Where one turn sends some rows of the set: a few examples, then the rows asked:
davar: [ 21.7  23.4  -5.3   8.4  15.1  -2.3  12.7   9.0  15.3 -27.0 -16.1   1.4
 -17.9]
kosop: [  8.0  24.0  -7.4   3.0  32.0  10.3   2.6  -4.2 -14.0 -33.6 -18.2  17.7
 -12.9]
pezi: [ 15.8  11.5 -12.2  17.0  22.4   9.2   4.0  -6.3   2.0 -16.2  25.9   3.6
  -6.4]
Kebel: [ 20.8   2.5 -23.5 -18.1  21.8  13.3  -4.6   6.7  -4.0 -29.4  -4.0   5.0
 -17.5]
Zikoz: [ 12.6   5.0 -23.0  -5.5  30.3  22.3   3.3  13.7  -9.3 -18.2  -6.8  29.7
 -19.9]
nar: [  4.6  -0.3  -0.9   6.2  -2.3   1.4  16.3   7.7   6.7 -20.9 -18.8  25.6
 -25.5]
lonet: [21.9 -6.3 -1.7  4.6  0.4  1.9 12.1  3.1 -6.2 11.3  3.2 19.1 -7.1]
lusuk: [  9.2  -7.8   2.1  11.0  18.3 -10.5  -6.4  -7.2  -2.7 -13.5   4.2  -1.2
   3.1]
voti: [  5.8  11.5   6.7 -27.4  19.7   9.3   4.5  -0.7   2.1 -13.0  -1.9  11.9
 -23.4]
Dofo: [ 27.6   0.5  -5.0   1.8   5.9   6.5  18.2  12.6   7.0 -33.6  11.4  33.9
  -7.7]
zorik: [ 35.4  14.7 -14.1  -2.2  36.9   8.4  12.2   5.7 -10.0 -28.6  -0.3  12.0
   2.9]
bog: [  7.3  13.0  -0.6   3.5  -6.8   6.2  17.0   5.5  -0.5 -10.2  -2.4  23.6
 -31.6]
zusis: [ 26.2  -9.3  11.6   6.2   7.3   1.9  16.6  10.8  -4.0 -28.4   3.8  34.1
  -2.6]
kisu: [ 1.1 14.8 17.4 15.1 19.1  9.4 17.0 -8.9  1.0 -4.7 -2.5 23.5 -7.7]
fulim: [  9.3   3.2   9.6 -14.1   5.6  12.7  -2.6 -17.1  -9.7  -7.3 -11.2  17.6
 -14.2]
Vum: [ 17.6   8.4   6.5   8.4  12.6  -9.9  10.6   4.8  10.5 -34.1  -8.2  -6.3
 -15.0]
sodat: [ 7.2  2.5 16.1  8.5 17.9 10.6  7.1 -9.4 -4.4  1.8  2.0 -2.1 -3.5]
ril: [  8.9  -6.5 -29.4  19.4  21.1   7.9   5.3   5.3  -3.0  -2.6  -1.3  12.4
 -11.5]
peti: [ 13.2 -13.2 -13.9  -2.8  18.2   1.3  14.9  14.8 -12.9 -23.9 -16.5   2.4
   3.9]
mepo: [ 19.6   8.6 -23.7 -13.5  15.7  20.2  17.3  -8.1  -0.3 -25.9   0.1  27.0
 -22.6]
ven: [ 12.1  12.0   0.2  25.4   9.3   5.8  -5.1  10.0 -19.3 -31.5  -1.4  13.8
  -8.5]
Gemo: [ 19.0  15.7  -2.4  -7.3  16.1  11.0   7.5  -3.0 -15.8  -7.0  -6.2  42.5
 -18.8]
kere: [ 17.0  12.0   0.7 -13.2   7.6   9.5  11.6   9.4  -2.6 -25.3  -0.8  11.9
  18.9]
vefu: [ 28.1   6.6 -23.0 -23.0  25.0   7.5   0.5   4.4   0.7 -21.0   0.0  18.1
 -17.7]
kiro: [ 10.4  14.9  -4.1  12.5  16.3  18.7  33.1  -7.4 -11.0 -14.8 -15.8  22.4
 -10.6]
fol: [ -5.4   3.3   8.5   8.1  25.5  10.5  -1.7 -15.6   5.7 -21.5  -6.9   2.1
 -12.3]
saz: [ 22.2   4.2 -14.1  11.4  21.7  -5.6  23.9  16.9   2.5  -5.4  13.0   2.9
  -6.9]
zum: [ 23.4   6.3   3.3   4.7  15.1  -3.3 -17.4  12.2  -7.4  -3.0 -13.1  21.6
  -9.6]
Gumi: [ 14.1  11.7  12.8 -23.0  20.0   9.6   7.3   5.7  -8.1 -37.7  -2.0  16.1
  -8.0]
mivan: [  0.4 -11.6  -7.0 -20.6   9.9   9.3   4.9   2.8  -5.8 -28.2  -2.2  11.8
 -23.3]
Sal: [ 16.8  -2.7 -16.4  15.9  29.7  11.7  13.3  10.4 -14.8 -14.7  14.0   5.6
   4.3]
koniv: [ 27.0   6.0  -4.8  -1.0  34.2 -14.8  22.5   6.6  -4.5 -16.0   2.7  11.9
 -27.0]
nav: [ 29.4  14.2   3.7  29.3   8.7   9.6  -2.4   1.5  -3.7 -28.3   0.1  17.8
  -9.0]
pigu: [ 23.9   9.9  -3.1   0.8  24.2  15.1  14.6  10.8  18.0 -34.8   4.9  30.5
  -4.2]
bebo: [ 15.3   7.8 -26.9  14.9  18.3  16.6  -0.6  -1.1  -4.0 -24.7   1.9  16.6
   9.8]
Num: [ 11.9  -7.2   6.5 -10.2  14.4  -2.0   7.6 -17.2  -0.2  -9.6  -5.9  13.9
 -31.8]
sola: [  8.1   6.9  11.2  -9.7  15.2  21.3  -4.7 -20.3  -7.4 -19.9  -4.1  18.9
 -16.0]
Mumu: [ 13.0  -2.2   7.0 -18.9  19.0 -10.1  21.4   1.9   6.0  -3.7  -3.9  12.1
  -3.0]
kesim: [ 24.5 -11.2  10.8   4.6  17.3  -1.9  14.5   9.3  11.5 -22.3  -8.9  -5.0
 -12.9]
bil: [ -2.1   5.5  -4.9  10.9   7.3  -7.2  18.9  15.8   4.2 -25.8 -14.6  27.2
  -9.4]
Vene: [ 12.2   6.1 -29.5  22.4  28.3   7.1   6.2  -1.1 -12.0  -8.6  -3.1  19.2
  -7.8]
Mib: [ 24.2 -11.0 -22.4   4.2  13.6  25.9   2.7   5.6   0.5 -10.9   6.1  24.9
 -17.7]
lir: [ 26.6  23.6   5.4  -6.8  27.0   3.1  10.4 -10.5   8.3 -10.5  12.9  24.0
 -13.8]
Datak: [ 26.7   1.5 -14.5   4.7  15.2  17.2  -3.9  20.3 -13.9 -14.5 -20.4  16.5
 -17.9]
Zap: [ 41.5  16.2   9.6  12.8   3.6   8.2   3.9   1.3  -6.9 -23.4  -0.1  13.0
 -18.1]
Mobe: [  9.6  10.4  -6.5  17.3  15.4  -0.4   6.7   0.9 -17.9  -3.2 -18.6   0.4
   0.5]
dit: [  4.3  -4.1   3.2   4.7  22.3   1.2  19.1 -14.0   2.5 -10.5  21.0  10.7
  -0.7]
gufu: [  7.4  -4.7   2.7   3.2  24.9  -2.3  19.9 -13.3  -3.8 -15.6   8.1   1.3
   9.5]

Gumi moves to Datak
Dofo moves to nav
Now find these:
ven moves to kesim
lir moves to kosop
Vene moves to gufu
Num moves to mepo
zorik moves to Mobe
koniv moves to kiro
fol moves to mivan
voti moves to Zikoz
davar moves to bil
ril moves to dit

Where one turn sends some rows of the set: a few examples, then the rows asked:
Vel: [ -3.0  11.6  -0.7  12.8   6.8 -18.0  -0.5  -2.8 -12.7   4.6  17.3   1.7
 -22.9   3.4]
sovol: [-18.2  -5.3  18.8  24.4   3.8 -26.8  -8.3  -4.1   3.1   3.6  20.4  -0.2
 -11.5 -12.4]
Lozu: [-27.6  -9.9   1.2  29.1   8.7 -10.5   0.0  -8.3  -7.3  -3.9   5.1   7.1
   7.5   3.6]
porav: [-34.3 -12.2  -3.4   4.6  18.7 -10.7 -11.1  10.3 -20.8  -2.1   8.7 -12.6
   9.2  -7.9]
Sofal: [-21.2   6.1  16.4  -0.3   7.0 -22.4 -20.4 -21.1  -6.2  -8.2 -11.9   6.5
 -19.0 -22.0]
sele: [-24.7  11.7  10.5 -10.3  17.2 -30.4  -9.1  -9.3 -19.7  -4.1 -10.6   7.3
  -1.9 -26.3]
folim: [-28.0 -20.7  -3.4 -18.3   6.9 -24.0 -28.8   1.5  -2.2 -12.5  -4.7   6.7
   3.0  -3.7]
kos: [-26.3 -15.4  -2.7  14.5   9.6  -3.6  -7.6  -2.6   4.8   5.0   8.2 -10.0
  -8.0 -30.0]
Ris: [-20.0   5.2  -2.7  14.7   9.3 -26.4 -29.4   4.4 -13.9   1.1  12.1 -20.0
 -11.5 -13.8]
Dafar: [-13.5 -15.7  -3.7   7.3   6.6 -51.0  -7.4  10.5   3.9  12.1   1.8   4.8
 -11.1   2.1]
vid: [-24.1  -6.8 -11.2   8.9   1.2 -18.5 -12.7   2.7   8.7  -0.5   8.1  -8.0
 -30.8 -23.6]
zup: [-18.1  -7.1  16.5 -14.8  11.9 -31.4 -17.0  20.6  -3.6   4.4 -12.4  15.7
  -3.4  -7.9]
Vuz: [ -8.9 -10.4  -7.4   8.0  24.1 -39.0  -2.0   2.1  -3.9  24.0  -1.1  12.4
   1.8   1.0]
seta: [-12.0  -1.1 -13.7  -0.5   0.8 -32.6  -3.7   0.2   7.9   1.1 -15.3  21.3
   3.8 -21.5]
gek: [-29.9   6.6   7.2   9.7  19.8 -36.8 -28.6  12.9 -11.2   4.4   6.2  -1.1
 -19.5  -3.3]
felo: [  0.7   0.8   0.2 -11.8   6.1  -5.9 -17.5   9.9  -7.2   6.8 -18.5   7.4
 -15.1  -4.8]
duluv: [-19.3 -27.9 -24.6   1.2  13.2 -27.5  -1.1  -3.0  -0.8   7.0   0.4   3.3
   4.0   2.4]
kal: [-10.1 -26.9 -13.2  -5.7  24.5 -10.3 -11.5  -2.6  -4.7  18.1   0.7  -2.1
  -6.5   1.3]
pil: [-29.9  -3.9   3.0  18.8   8.5 -39.7   5.1  -0.4   7.2   1.7  14.3  16.6
  -9.0 -13.8]
fopes: [ -4.5 -15.7  -2.2 -19.6   3.9 -14.6  -0.4  -5.6   5.4   1.3   6.8  12.1
  -1.8 -22.3]
lolo: [-24.9 -14.8 -14.2   7.9  10.5  -5.5   6.1 -14.0  -3.5  -6.2  17.4   6.4
  -4.2  -2.1]
Boz: [-32.6   2.7  -5.8  28.0  16.6 -28.5 -14.2   3.0  -3.3   8.0  -4.7   1.4
   4.9 -23.3]
Mubu: [-25.7  -7.6  -3.1  -7.1  23.5   0.3 -14.3  11.2 -18.4   4.6   7.6  -9.9
 -16.5  -5.3]
gumir: [-21.4   4.6  17.5  -5.7  -3.6 -29.8   2.0  -7.3 -16.0 -18.5  -6.8   8.3
 -10.8  -6.0]
silog: [  3.7 -12.3 -16.3  -0.2   7.5 -30.6  -8.8  -1.8  -2.2  14.9   9.9  -7.7
 -18.3  -1.2]
lere: [-27.6  -0.7   8.1 -12.0  16.8 -15.0 -17.5 -20.6 -13.4  -8.1  -9.6   3.5
  -6.6 -26.3]
vokon: [-28.9  -0.3  14.8   4.1   5.1 -18.1  -5.2 -16.1  -3.7 -10.9 -21.1  16.4
  -9.8 -16.8]
zep: [ -9.6  -0.8  -0.9  17.7  -0.6  -0.3  -1.0   6.7 -14.0   0.4   5.4 -12.7
 -14.4  -1.2]
Vupa: [-12.3 -27.6 -14.7  -2.2   5.4 -19.9 -14.2   8.1   4.2   9.5  -3.9 -10.2
 -21.7  -0.7]
gude: [-24.7 -23.1 -10.4  10.3  20.7 -29.0 -13.6   5.9   0.9  14.7 -16.1  10.2
  -1.2   7.7]
reni: [ -6.6  -1.4  -5.7  -1.3  13.6 -11.5 -16.9 -12.1 -10.2  -0.6 -12.9  21.6
   7.3   8.3]
Mig: [-21.2   5.6  12.8  16.9  11.6 -26.7   2.0  22.5 -18.4   7.6   4.4  -1.3
   0.4  -4.3]
vopu: [-15.2  13.5   2.1 -14.4   5.0 -21.7  -6.0  -7.5 -24.5 -10.7  -8.8  -3.7
 -10.7 -20.4]
Lor: [ -8.8   0.3 -12.7  -3.8  -7.4 -35.7 -30.1  -4.1   3.2  -9.5  -7.1   4.5
 -11.8  -9.2]
sivek: [ -3.9 -12.0   3.1   5.1  16.8 -34.7 -23.0   4.5  -1.9  19.9   1.2  -0.8
 -21.5   6.8]
bam: [-46.5  -9.4 -17.7  13.7  19.8 -19.3 -19.1   3.0  -1.4  -2.2  -8.5   4.8
  -4.1 -12.3]
koga: [-23.1  -5.6  14.6  -6.8  -4.1 -10.9   0.6 -11.5  -7.8 -17.1 -11.9   5.4
 -17.6 -13.6]
nesav: [-25.2   6.0  -1.0  11.7  27.5 -16.3   5.3  10.4 -18.9  11.2  -1.5  15.5
   1.1   2.7]
sugog: [-25.0   5.0   0.8  -9.8   3.5 -20.9   1.5 -10.5 -24.3 -19.0 -12.0   4.9
   0.4  -8.1]
fira: [  0.6  -3.2  12.5  -9.3   7.5 -31.0 -15.3 -12.9  -3.5   0.2  13.2  18.4
  -1.4   0.2]

Mig moves to Boz
Lor moves to fira
bam moves to lolo
Now find these:
Sofal moves to gumir
Vuz moves to gude

